[[8 7 5 8 8]
 [2 4 1 4 2]] ans = 1

[756 281 239 747] ans = 281

[7340 8043 2925 8113 7834 8817 3196] ans = 7834

[8912 8605 2714 8166 3343] ans = 2714

[[40 38 83 18]
 [ 6 96 82  9]
 [76 64 66 40]] ans = 64

[[7 8 6 7 6 7]
 [7 2 8 7 4 5]] ans = 7

[[6056 8006 8214 3192 8693 8286]
 [6323 6876 6987 3056 7461 7038]] ans = 3056
---
[[-0.417 -1.987  0.784 -1.060  0.000  1.294 -0.341  0.918 -2.005 -0.410
  -0.477  0.019  1.391  0.308  0.400]
 [ 0.281  0.037 -0.499 -1.672  0.000 -0.172 -0.341  0.054  0.610 -0.410
  -0.477  0.019 -0.200  0.167  0.101]
 [-0.138 -1.139  0.333 -1.229  0.000  1.281 -0.341  0.874 -1.734 -0.410
  -0.477  0.019  1.023  0.308  0.400]
 [ 0.298  0.147 -0.314 -1.229  0.000  0.621  2.161 -1.018 -0.356 -1.284
  -0.477 -0.679 -0.580  0.021  0.797]
 [ 0.281  0.037  0.173 -1.229  0.000 -0.314 -0.341 -0.235 -0.356 -1.498
   1.235 -0.785 -0.200  0.308  0.400]
 [ 0.281  0.037 -1.441 -1.837  0.000  0.621  0.361  0.054  0.828 -0.410
  -0.477  0.019 -0.200  0.267  0.055]
 [ 0.281  0.037 -0.314 -1.229  0.000  0.621 -0.341  0.054 -0.356 -0.410
  -0.477  0.019 -0.200  0.308  0.133]
 [ 0.281  0.037 -0.314 -1.229  0.000  0.621 -0.341  0.054 -0.356 -0.410
  -0.477  0.019 -0.200  0.308  0.400]
 [ 0.305  0.037 -0.260 -1.229  0.000  0.621 -0.876  0.054 -0.356 -0.410
  -0.464  0.019 -0.430  0.903  0.400]] ans = 0.400

[[  9.28 -13.48 -10.58 -22.44  -9.20 -12.46]
 [ -6.57   8.70  -8.88  -0.84  -8.24  -5.42]
 [ -8.67   7.50 -16.04   7.17  -6.88  -7.22]
 [ -0.14  12.32  -6.02   2.67 -17.16   0.35]
 [ -8.65  14.99  -4.93  -1.46 -19.44  -6.59]] ans = -6.59

[[ 0.033 -0.045 -0.064 -0.105  0.136  0.211 -0.111 -0.248]
 [ 0.039 -0.127  0.054 -0.158  0.093  0.204 -0.032 -0.222]
 [-0.091 -0.234  0.097 -0.176 -0.095  0.048 -0.002 -0.093]
 [-0.131  0.012 -0.108  0.054 -0.180 -0.268 -0.043  0.133]
 [-0.005 -0.006 -0.142 -0.063  0.121  0.172 -0.163 -0.234]
 [-0.101 -0.046  0.013  0.014 -0.211 -0.280  0.051  0.168]
 [-0.202 -0.181 -0.052 -0.104 -0.167 -0.056 -0.106 -0.038]
 [-0.164 -0.028 -0.140  0.016 -0.154 -0.176 -0.102  0.049]
 [-0.231 -0.142 -0.181 -0.091 -0.101  0.030 -0.226 -0.134]
 [-0.225 -0.222 -0.057 -0.137 -0.157 -0.002 -0.135 -0.089]
 [ 0.047 -0.026  0.151 -0.005 -0.131 -0.235  0.182  0.163]] ans = 0.163

[[  63.7   23.8    9.2  143.0  115.9   -7.5  234.7  142.1]
 [  53.0    3.6   26.2  115.5 -130.6 -156.9  133.3   53.8]
 [  52.6    3.5    3.6  142.5 -125.0 -155.9  197.3   79.8]
 [ 123.7    3.7    1.5  185.7  133.5  171.5  122.7  156.2]
 [  56.6   31.9   28.9  117.3  -48.9  -71.5  149.5   76.9]
 [  65.3   47.4   30.8  123.0  115.7   28.8  177.7  118.8]] ans = 118.8

[[ 0.00  0.00  0.01 -0.09  0.07 -0.07 -0.06 -0.13  0.05 -0.11]
 [-0.11 -0.06 -0.04 -0.10 -0.08 -0.11 -0.12 -0.14 -0.03 -0.13]
 [ 0.01  0.02 -0.05 -0.01  0.20 -0.06 -0.01 -0.18 -0.06 -0.08]
 [-0.12 -0.17 -0.14 -0.20 -0.21 -0.11 -0.17 -0.08 -0.07 -0.14]
 [-0.10 -0.14 -0.18 -0.12 -0.11 -0.12 -0.10 -0.12 -0.17 -0.12]
 [ 0.02  0.04 -0.07  0.02  0.24 -0.05  0.01 -0.20 -0.10 -0.07]
 [ 0.00  0.05 -0.05  0.04  0.24 -0.06  0.02 -0.19 -0.10 -0.08]
 [-0.03 -0.04 -0.03 -0.13  0.00 -0.06 -0.12 -0.10  0.03 -0.13]
 [-0.05 -0.09 -0.10 -0.16 -0.07 -0.09 -0.13 -0.09 -0.03 -0.14]
 [-0.10 -0.06 -0.04 -0.07 -0.04 -0.11 -0.10 -0.14 -0.06 -0.11]] ans = -0.11

[[  43.2  -32.3  234.2 -155.0  131.5  177.7 -164.2]
 [  -1.9  263.3  -78.1   -2.7 -146.0   71.6   -8.1]
 [ 172.0 -132.6 -153.6   70.3  155.1  156.7  -40.2]
 [ -28.5 -124.2   -8.0 -109.9  121.0  126.8  189.2]
 [  85.1  106.0  171.8 -182.5  -13.1 -168.6  201.2]
 [ -22.5  -82.9 -103.8   -8.4  224.4 -141.6   93.2]
 [  40.4  -11.8  190.0 -118.2  158.9   62.3   -0.5]
 [-130.4   97.9  182.6  -88.4  130.0  -79.0   72.6]
 [ -23.0  -55.3  -12.2  -88.6  -81.7  174.7   80.4]] ans = 80.4

[[-1.2  0.5 -0.5 -0.4  0.6 -0.6  0.1  1.1 -1.8 -0.7  1.6  1.6 -0.2  0.0
   0.9  0.7]
 [ 0.0 -0.7 -0.1 -0.2 -0.5  0.1 -0.8 -0.7 -0.4 -0.8 -0.5 -0.1 -0.4 -0.4
  -0.9  0.1]
 [-0.9  0.1 -0.4 -0.4  0.0 -0.7  0.3  0.4 -0.5  0.2  0.3 -0.3 -0.3 -0.5
   0.6 -0.4]
 [-0.6  0.0 -0.3 -0.4 -0.2 -0.7  0.3  0.3 -0.1  0.6  0.2 -0.4 -0.4 -0.5
   0.6 -0.4]
 [-0.6 -0.5 -0.3 -0.2 -0.3 -0.2 -0.7 -0.6 -0.8 -0.8 -0.2  0.1 -0.3 -0.2
  -0.6  0.1]
 [ 0.2 -0.7  0.0 -0.2 -0.6  0.0 -0.8 -0.7 -0.3 -0.8 -0.5 -0.2 -0.4 -0.4
  -1.0  0.1]
 [-0.5 -0.6 -0.2 -0.2 -0.4 -0.1 -0.7 -0.6 -0.7 -0.8 -0.3  0.0 -0.3 -0.2
  -0.7  0.1]
 [-0.8 -0.5 -0.3 -0.3 -0.3 -0.2 -0.7 -0.5 -0.9 -0.8 -0.1  0.2 -0.3 -0.1
  -0.5  0.1]] ans = 0.1
---
-11.76   -9.30   13.34  -13.04   -3.88
 19.16   11.76  -10.09   16.48   13.05
 14.63    9.80   -6.53   10.56    8.47
Out: 8.47

-0.499   0.919  -0.853  -0.360
-0.785  -0.225  -1.816   1.845
Out: 1.845

-16.975   10.754   16.247   -1.784 Out: -1.784

-18.5   -3.0   -7.4   13.2   -6.7 Out: -6.7

 13.04  -14.12    0.21  -10.70   10.69 Out: 10.69

-1.60  -1.03  -0.46   1.91
-0.27  -0.78   1.38  -0.36
Out: -0.36
---
 147   214  -373   365   498    49
 940  -969   -12   468   557  -146
-> -969

154  512  200  776  962  264  499 -> 512

 126   -55  -375   439  -157   531
 140   532  -607   677   125   490
-> 532

859  469  995  291  187  633 -> 469

610  158  505  294
582  809  763  114
-> 809

 603   579  -904  -937  -944  -978  -957
 781  -855  -980  -309  -924  -462  -928
-> -855

165   83  889  100   23  116 -> 83
---
[[12 66 40 77]
 [94 44 19 25]
 [70 52 17 12]]
70

[ -83 -481 -747  507 -174 -986 -132]
-83

[921 601 127 621]
921

[245 972 516 710 718 427 558]
245

[420 556 205 175 651 951]
420

[8820 4096 4415 2601]
8820

[57 14 58 53 76 61]
57

[ 92 928 801 405 777]
92
---
[[-0.93 -1.09 -0.50 -1.21 -0.71 -0.75]
 [-0.09  0.24  0.31 -1.49 -0.26  2.14]
 [-1.59 -1.28 -1.37 -1.19 -1.04 -2.41]] >> -1.09

[-157.3  117.6  131.4  -87.6] >> 117.6

[[ -2.3  -0.2  -4.3  -3.1  -1.5  -3.0  -0.7]
 [ -7.1  10.4 -16.1   6.6  15.1  -0.3  11.3]] >> -0.2

[ -80.47  115.58 -115.89  138.20  142.05 -104.51  -25.23] >> 115.58

[  88.9  102.8 -111.0 -178.4 -149.2 -145.3] >> 102.8

[[ 0.115 -0.079  0.041 -0.166]
 [-0.072 -0.086 -0.068 -0.062]] >> -0.079

[ -21.328  184.644   32.843  -46.779 -122.230  107.020   23.060] >> 184.644

[[ -7.913   1.843  -3.639  -7.571   7.195  -2.291  -9.055]
 [ 23.504 -19.467  12.645 -21.353 -14.459  -5.821 -15.327]
 [ -2.251  -6.268 -11.203  -7.960  -1.643 -12.265  -7.199]] >> 1.843
